Here are some points:
tensor([  2,  37, -23, -33,  -9, -30,   6,  -2, -28,  -9, -12,  23,  11,  -6,   2,  -8,   0, -26,   2])
tensor([ 31,  53, -76, -59,   5,  -1, -21, -17, -61, -71, -19,  25,  40,  14,   7,  43,  40, -26, -15])
tensor([-22,  32,  33,  24, -27,  12,  20,  37,  22,  20,   2,  16,  10,  22,  35,  17,  13,   1, -16])
tensor([-19,  26,   7,  38, -49,  13,  34,  20,  -6,  18,  -7,  -6,  -4,  11,  32,  10, -15,   9,  -2])
tensor([ -48,   50,   27,   63, -101,   75,   48,   62,   24,   55,   17,   27,  -47,   33,   56,   11,   77,    7,  -56])
tensor([ 47,   1, -13, -42,  30, -37, -43, -64, -55, -26,  14,  48,  35,   6, -28, -42,   8, -49,  45])
tensor([-24,   4,  44,   9,   0,  33,  22,  38,  33,  32, -16, -25, -58,  20,  38,  17,   5,  26, -18])
tensor([  74,    2,  -18,  -96,   19,  -44,  -60, -109,    2,  -56,  -13,   52,  -20,  -45,  -24,   23,   31,  -67,    3])
tensor([ 13,   9, -22, -33,   7, -14, -17, -25, -15, -29,  20,  20,  17, -14,  -2, -17,   7, -34,   4])
tensor([-47,  18,  28,  67, -42,  34,  38,  52,  37,  46, -22, -50, -52,  10,  48,  44,   9,  52, -29])
tensor([ 52,  -6, -28, -54,  17, -19, -33, -39, -49, -47,  14,  42,  62, -20, -50, -55,  13, -52,  14])
tensor([  7,   6, -17,  -7, -14,   0,  11,   0, -56,  -4,  10,  19,  34,  -1, -26, -37,   7, -24,   6])
tensor([ 10,   0, -10, -16,  16, -35,  21, -34,  -6, -25,  -8, -12,   5, -25, -11, -18, -27, -13,   3])
tensor([ 49, -30, -53, -42,  61, -68, -41, -58,  21, -44,  41,  52, -28,   1, -34, -27, -30, -12, -12])
tensor([-28,  11,  17,  29, -22,  12,  33,  14,   3,  26, -12, -13, -18,  -2,  16,   9,  -8,  22,   3])
tensor([ 49, -27, -14, -35,  39, -72, -78, -35,   5, -46,  24,   2,  16, -31, -14, -13, -21, -17,  23])
tensor([-37, -13,  30,  38, -40,  24,  25,  25,  21,  57,   8, -14, -32,   2,  17,   8, -20,  21,  -2])
tensor([ -8, -75,  50,  23,  72, -22, -36,  33,  59,  16, -33, -42, -52,   7,  26,  19, -28,  36,  16])
tensor([ 40, -11, -44, -34,  45, -31, -56, -59,  -3, -53,  19,   9,  24, -34,  -1,  -6,  -3, -36,  28])
tensor([ 25,  53,   8,  -2, -20,  19,  28,   9, -51, -26,  14,  12,  46, -17,  39,  45,  20, -22, -61])
tensor([ -3,  42, -22,  11, -28,  11,  26, -11,   3,   6,   7,  35,  12,  29,   3,   8,  21, -13, -17])
Then 16 other points, each followed by its number:
tensor([-46,   4,  26,  17,  -3,  39,  23,  29,   7,  31, -11, -25, -18, -24,  12,   7,  20,  38,  -3]) 0
tensor([ 13, -74,  35,  20,  51, -39, -48,   4,  18,  33,  -4, -62, -13, -49,   6,  41,  -7,  51,  49]) 1
tensor([ 13,  -3, -16, -23,   2,   0,  -3,  -4, -72,  -6,  12,  19,  47,  -8, -65, -64,   9,  -9,   6]) 2
tensor([-29,  -8,  58,  59, -26,  40,  27,  54,  31,   7, -36, -39,   0, -18,  40,  15, -10,  57,   0]) 3
tensor([ 77, -21, -38, -39,  50, -28, -43, -32, -27, -47,  21,  22,  45,  13, -32, -45,  13, -38,  -4]) 4
tensor([-31,  -7,  87,  60, -32,  50,  64,  52,  69,  53,   5, -66, -17,  12,  18,  43, -26,  77,  34]) 5
tensor([ -32,  -58,   22,    8,   16,   17,  -13,   35,   30,   44,  -19, -116,    5,  -50,  -12,   14,  -11,   86,   -6]) 6
tensor([ -38,   46,    1,   41,  -60,   64,   47,   53,   14,   50,    7,   19,  -19,   82,   34,   30,   30,   34, -117]) 7
tensor([ 25,  11, -16, -21,   2, -21,  -5, -27,  -9, -28,   4,  27,  21,  -2, -10, -18,  -4, -35,  15]) 8
tensor([ -14, -118,   45,  -32,   72,  -51,  -24,  -41,  -52,    8,   14,  -21,    6,   16,   25,   -3,  -51,   41,   -7]) 9
tensor([ 11, -53,   8,  -1,  40, -10, -40,   8,  42,   0, -26, -13, -32,  21,  16,  10,   8,  16, -17]) 10
tensor([ 35, -18,  -6, -26,  25, -31, -26, -24,  -5, -38,   0,  16,  11, -19, -16, -21, -26, -21,  16]) 11
tensor([ 53,  -2, -39, -63,  30, -44, -44, -67,  -1, -74,  31,  26,  41,  -8, -24, -17,   6, -48,  22]) 12
tensor([  76,  -10,  -37, -108,   60,  -42,  -91,  -52,    4,  -63,   24,   13,   49,   24,  -25,  -43,  -31,  -65,   36]) 13
tensor([ -2,  -4,  17,   4,  -3, -27,  19,  12,   1,  18, -24, -20, -16, -11,   3,  -5, -26,   8,  33]) 14
tensor([ -1, -13, -18, -28,  36,   3, -14,  -1,   5, -57,  39,  23,  -1,  18,  -5,   8,  32, -32, -16]) 15
Which three of these numbered points are nearest to each point below, looking only along the 2 directions in which the first points spread most? Their numbers follow each, nearest first.
tensor([ -36,    1,   20,   29,    0,   56,   31,   22,   40,   46, -113,  -28,  -51,   24,   18,   17,    7,   41,  -27]) > 3 0 5
tensor([ 26,  32, -46,  10, -31,  12,  26, -20,  -4,  -1,  14,  37,  23,  -1, -25,   1,  19, -43,  26]) > 2 8 15
tensor([  0,  49, -68,  -3, -22,  14,  16, -14, -11,  -7,  18,  53,  11,  50,  13,  14,  72, -34, -41]) > 2 8 15
tensor([-18,  25,   8,  36, -34,  10,  31,  23,   7,  32, -10,  -5,  -4,  23,  18,  16, -13,  18,  -6]) > 0 3 14
tensor([-33,  42,  -5,  49, -60,  27,  44,  22,  10,  28,  10,   9,   2,  27,  33,  30,  25,  15, -26]) > 7 0 3
tensor([-17, -27,  18,   7,   1,   6,   5,  24, -13,  12,   1, -30,  -1, -28, -22, -22, -14,   9,  21]) > 14 10 0
tensor([   8,  -46,   -4,  -34,   38,  -12,  -49,   -9,    3,   -4,   15,  -59,    3, -108,   13,   -2,   -9,   16,   69]) > 9 10 11
tensor([-108,   11,  -21,   57,   56,   94,  -12,   30,  -12,   29,   13,   31,  -49,   67,  -39,  -11,  -38,   18, -100]) > 0 3 14
tensor([ 59,  33, -65, -49,  34,  -6, -38, -50, -26, -69,  40,  53,  66,   7, -24, -27,  59, -90, -12]) > 12 4 2
